In the data rows, 128 means zero.
Some points, one per row:
[103, 161, 109, 78, 124, 99, 180, 156, 98, 211, 109, 139, 175, 158, 157, 157, 134, 193, 154, 106, 89, 89, 98,
 175]
[103, 79, 109, 78, 86, 99, 97, 156, 182, 109, 109, 139, 111, 158, 91, 157, 106, 103, 67, 106, 169, 89, 98,
 175]
[103, 79, 109, 78, 190, 99, 97, 70, 98, 109, 109, 139, 139, 158, 91, 157, 135, 103, 154, 201, 89, 89, 98,
 175]
[103, 161, 109, 78, 110, 184, 97, 156, 98, 211, 109, 139, 125, 158, 123, 157, 146, 193, 154, 106, 89, 169, 181,
 94]
[103, 161, 109, 160, 83, 184, 97, 70, 182, 109, 109, 139, 160, 158, 72, 72, 149, 103, 154, 201, 89, 169, 98,
 94]
[103, 79, 109, 78, 112, 184, 97, 156, 98, 211, 109, 139, 90, 75, 101, 157, 75, 193, 67, 201, 169, 169, 98,
 175]
[103, 161, 109, 160, 161, 99, 180, 156, 98, 211, 109, 139, 141, 158, 149, 157, 171, 103, 154, 201, 169, 169, 98,
 175]
[193, 161, 214, 160, 74, 99, 97, 156, 182, 109, 211, 139, 130, 158, 70, 157, 118, 103, 154, 106, 169, 89, 98,
 94]
[103, 79, 109, 78, 156, 99, 180, 156, 98, 211, 109, 139, 139, 158, 140, 72, 127, 193, 154, 106, 89, 89, 181,
 94]
[103, 161, 109, 160, 148, 99, 97, 156, 98, 109, 109, 139, 128, 158, 156, 157, 161, 103, 154, 106, 89, 169, 181,
 175]
[103, 79, 109, 160, 151, 99, 180, 70, 98, 109, 109, 139, 139, 158, 174, 157, 118, 103, 154, 106, 89, 89, 181,
 94]
[193, 161, 214, 160, 57, 99, 97, 156, 182, 109, 211, 139, 163, 158, 67, 72, 162, 103, 154, 106, 169, 89, 98,
 94]
[193, 161, 109, 160, 191, 99, 97, 156, 98, 109, 109, 139, 108, 158, 173, 157, 131, 103, 154, 106, 89, 89, 181,
 175]
[193, 161, 109, 160, 87, 184, 97, 156, 98, 109, 109, 139, 119, 75, 135, 72, 110, 103, 154, 106, 89, 89, 98,
 94]
[103, 161, 109, 78, 186, 184, 180, 70, 98, 109, 109, 139, 97, 75, 131, 157, 127, 103, 67, 201, 169, 169, 98,
 94]
[193, 79, 109, 160, 153, 99, 97, 156, 182, 109, 109, 139, 120, 75, 125, 72, 84, 103, 67, 106, 89, 89, 98,
 94]
[193, 79, 214, 160, 194, 99, 180, 156, 182, 109, 109, 139, 138, 158, 220, 157, 124, 103, 154, 106, 169, 89, 181,
 94]
[103, 161, 109, 160, 101, 184, 97, 70, 98, 109, 109, 139, 175, 158, 71, 72, 203, 103, 154, 201, 89, 169, 98,
 94]
[103, 161, 109, 160, 134, 184, 180, 156, 98, 211, 109, 139, 153, 158, 182, 157, 163, 193, 154, 106, 89, 169, 98,
 175]
[193, 161, 109, 160, 164, 99, 97, 156, 182, 109, 109, 0, 115, 75, 175, 157, 108, 103, 154, 106, 169, 89, 181,
 94]
[103, 79, 109, 78, 94, 184, 97, 156, 98, 109, 109, 139, 105, 158, 112, 157, 117, 193, 67, 201, 89, 169, 98,
 175]
[193, 161, 214, 160, 71, 99, 97, 156, 182, 109, 211, 139, 181, 158, 82, 72, 169, 103, 154, 106, 169, 89, 98,
 94]
[103, 161, 109, 78, 110, 99, 97, 70, 98, 109, 109, 139, 123, 158, 190, 157, 181, 103, 154, 106, 89, 169, 98,
 94]
[103, 79, 109, 78, 126, 99, 97, 156, 98, 109, 109, 0, 98, 75, 179, 157, 114, 103, 67, 106, 89, 89, 181,
 94]
16 more points follow, each with its number after it:
[103, 161, 109, 78, 187, 99, 97, 156, 98, 109, 109, 139, 101, 158, 110, 157, 156, 193, 154, 106, 89, 169, 98,
 94] 0
[103, 161, 109, 160, 118, 184, 180, 156, 98, 211, 109, 139, 147, 75, 141, 157, 128, 193, 154, 201, 89, 169, 98,
 175] 1
[193, 79, 109, 78, 176, 99, 180, 70, 182, 109, 109, 0, 126, 75, 112, 72, 121, 103, 67, 106, 169, 89, 181,
 94] 2
[103, 161, 109, 78, 131, 184, 180, 156, 98, 109, 109, 139, 78, 158, 160, 157, 113, 193, 154, 106, 169, 169, 181,
 94] 3
[103, 79, 109, 78, 83, 99, 97, 156, 98, 109, 109, 139, 120, 75, 99, 157, 86, 103, 67, 106, 169, 89, 98,
 175] 4
[193, 161, 109, 160, 151, 99, 180, 70, 182, 109, 109, 139, 108, 158, 196, 72, 149, 103, 154, 106, 89, 89, 181,
 94] 5
[103, 79, 109, 78, 78, 184, 97, 156, 98, 211, 211, 139, 42, 75, 92, 157, 37, 193, 67, 201, 169, 169, 98,
 175] 6
[193, 161, 214, 160, 75, 99, 97, 70, 182, 109, 211, 139, 194, 158, 88, 72, 186, 103, 154, 106, 169, 169, 98,
 94] 7
[103, 79, 109, 160, 147, 99, 97, 156, 98, 109, 109, 139, 146, 158, 68, 72, 142, 103, 154, 106, 89, 89, 98,
 175] 8
[103, 161, 109, 78, 132, 184, 97, 156, 98, 211, 109, 139, 162, 158, 142, 157, 106, 193, 154, 106, 169, 89, 98,
 175] 9
[193, 161, 109, 160, 157, 99, 180, 70, 182, 109, 211, 139, 152, 158, 198, 157, 144, 103, 154, 106, 169, 89, 181,
 94] 10
[103, 79, 109, 160, 126, 99, 97, 156, 98, 109, 109, 139, 120, 75, 124, 72, 58, 103, 154, 106, 169, 89, 181,
 94] 11
[193, 161, 214, 160, 62, 99, 97, 156, 182, 109, 211, 139, 176, 158, 66, 72, 171, 103, 154, 106, 169, 89, 98,
 94] 12
[103, 161, 109, 160, 154, 99, 97, 156, 98, 109, 109, 139, 103, 75, 162, 157, 110, 193, 67, 106, 89, 89, 98,
 175] 13
[103, 161, 214, 78, 137, 99, 180, 156, 182, 109, 211, 139, 104, 158, 206, 157, 133, 103, 154, 106, 169, 89, 181,
 94] 14
[103, 79, 109, 78, 132, 99, 180, 70, 98, 109, 109, 139, 145, 75, 152, 157, 142, 103, 67, 106, 89, 89, 98,
 94] 15
Which three of these numbered points are nearest to each point below, looking only along the 5 directions in which the first points spread most? Their numbers follow each, nearest first.
[103, 161, 109, 78, 172, 99, 180, 156, 98, 109, 109, 139, 162, 158, 150, 157, 124, 193, 154, 106, 169, 89, 181,
 175] > 3 0 13
[103, 79, 214, 160, 142, 99, 180, 156, 182, 109, 109, 139, 124, 75, 162, 72, 147, 103, 67, 106, 89, 89, 181,
 94] > 11 2 8
[103, 161, 109, 160, 179, 99, 180, 156, 98, 211, 109, 139, 184, 158, 157, 157, 160, 193, 154, 106, 169, 169, 181,
 175] > 3 9 0
[103, 79, 109, 78, 109, 99, 97, 156, 98, 109, 109, 0, 117, 75, 130, 157, 72, 103, 67, 106, 89, 169, 98,
 94] > 13 11 15
[103, 79, 109, 78, 200, 184, 180, 70, 98, 109, 109, 139, 43, 75, 74, 72, 104, 103, 67, 201, 89, 169, 98,
 94] > 15 4 13
[103, 161, 109, 160, 75, 99, 97, 156, 182, 109, 109, 139, 139, 158, 71, 157, 141, 103, 154, 106, 169, 89, 98,
 94] > 8 7 11
[193, 79, 109, 160, 162, 99, 180, 70, 182, 109, 109, 0, 87, 158, 184, 157, 138, 103, 154, 106, 89, 89, 181,
 94] > 5 2 11
[193, 161, 214, 160, 64, 184, 97, 70, 182, 109, 211, 139, 250, 158, 70, 72, 246, 103, 154, 201, 169, 169, 98,
 94] > 7 12 8
[193, 161, 109, 160, 177, 99, 180, 156, 182, 109, 109, 139, 164, 158, 173, 157, 147, 103, 154, 106, 169, 169, 181,
 175] > 10 14 5
[103, 79, 109, 160, 122, 99, 180, 70, 98, 109, 109, 139, 115, 75, 71, 72, 2, 103, 67, 106, 169, 89, 181,
 94] > 11 2 15
[103, 79, 109, 160, 182, 184, 180, 156, 98, 211, 109, 139, 107, 158, 118, 157, 126, 193, 154, 201, 89, 169, 98,
 175] > 1 9 3
[103, 79, 109, 160, 129, 99, 97, 70, 98, 109, 109, 139, 123, 158, 121, 72, 190, 103, 154, 106, 89, 89, 181,
 94] > 5 8 0
[103, 161, 109, 78, 129, 99, 97, 156, 98, 211, 109, 139, 173, 158, 137, 157, 124, 193, 67, 201, 89, 169, 98,
 175] > 1 9 3
[193, 161, 214, 160, 84, 184, 97, 70, 182, 109, 211, 139, 172, 158, 86, 72, 175, 103, 154, 106, 169, 169, 98,
 94] > 7 12 8
[193, 161, 214, 160, 170, 99, 180, 156, 182, 211, 211, 139, 161, 158, 203, 157, 176, 193, 154, 106, 169, 169, 181,
 175] > 14 10 9
[103, 79, 109, 160, 67, 184, 97, 70, 98, 109, 109, 139, 28, 75, 177, 72, 95, 103, 67, 201, 89, 169, 181,
 94] > 15 13 11
[103, 161, 109, 160, 198, 99, 180, 70, 182, 109, 109, 139, 128, 75, 126, 157, 146, 103, 154, 106, 89, 89, 98,
 94] > 5 8 15
[193, 161, 214, 160, 68, 99, 97, 156, 182, 109, 211, 139, 158, 158, 77, 72, 169, 103, 154, 106, 169, 89, 98,
 94] > 12 7 8
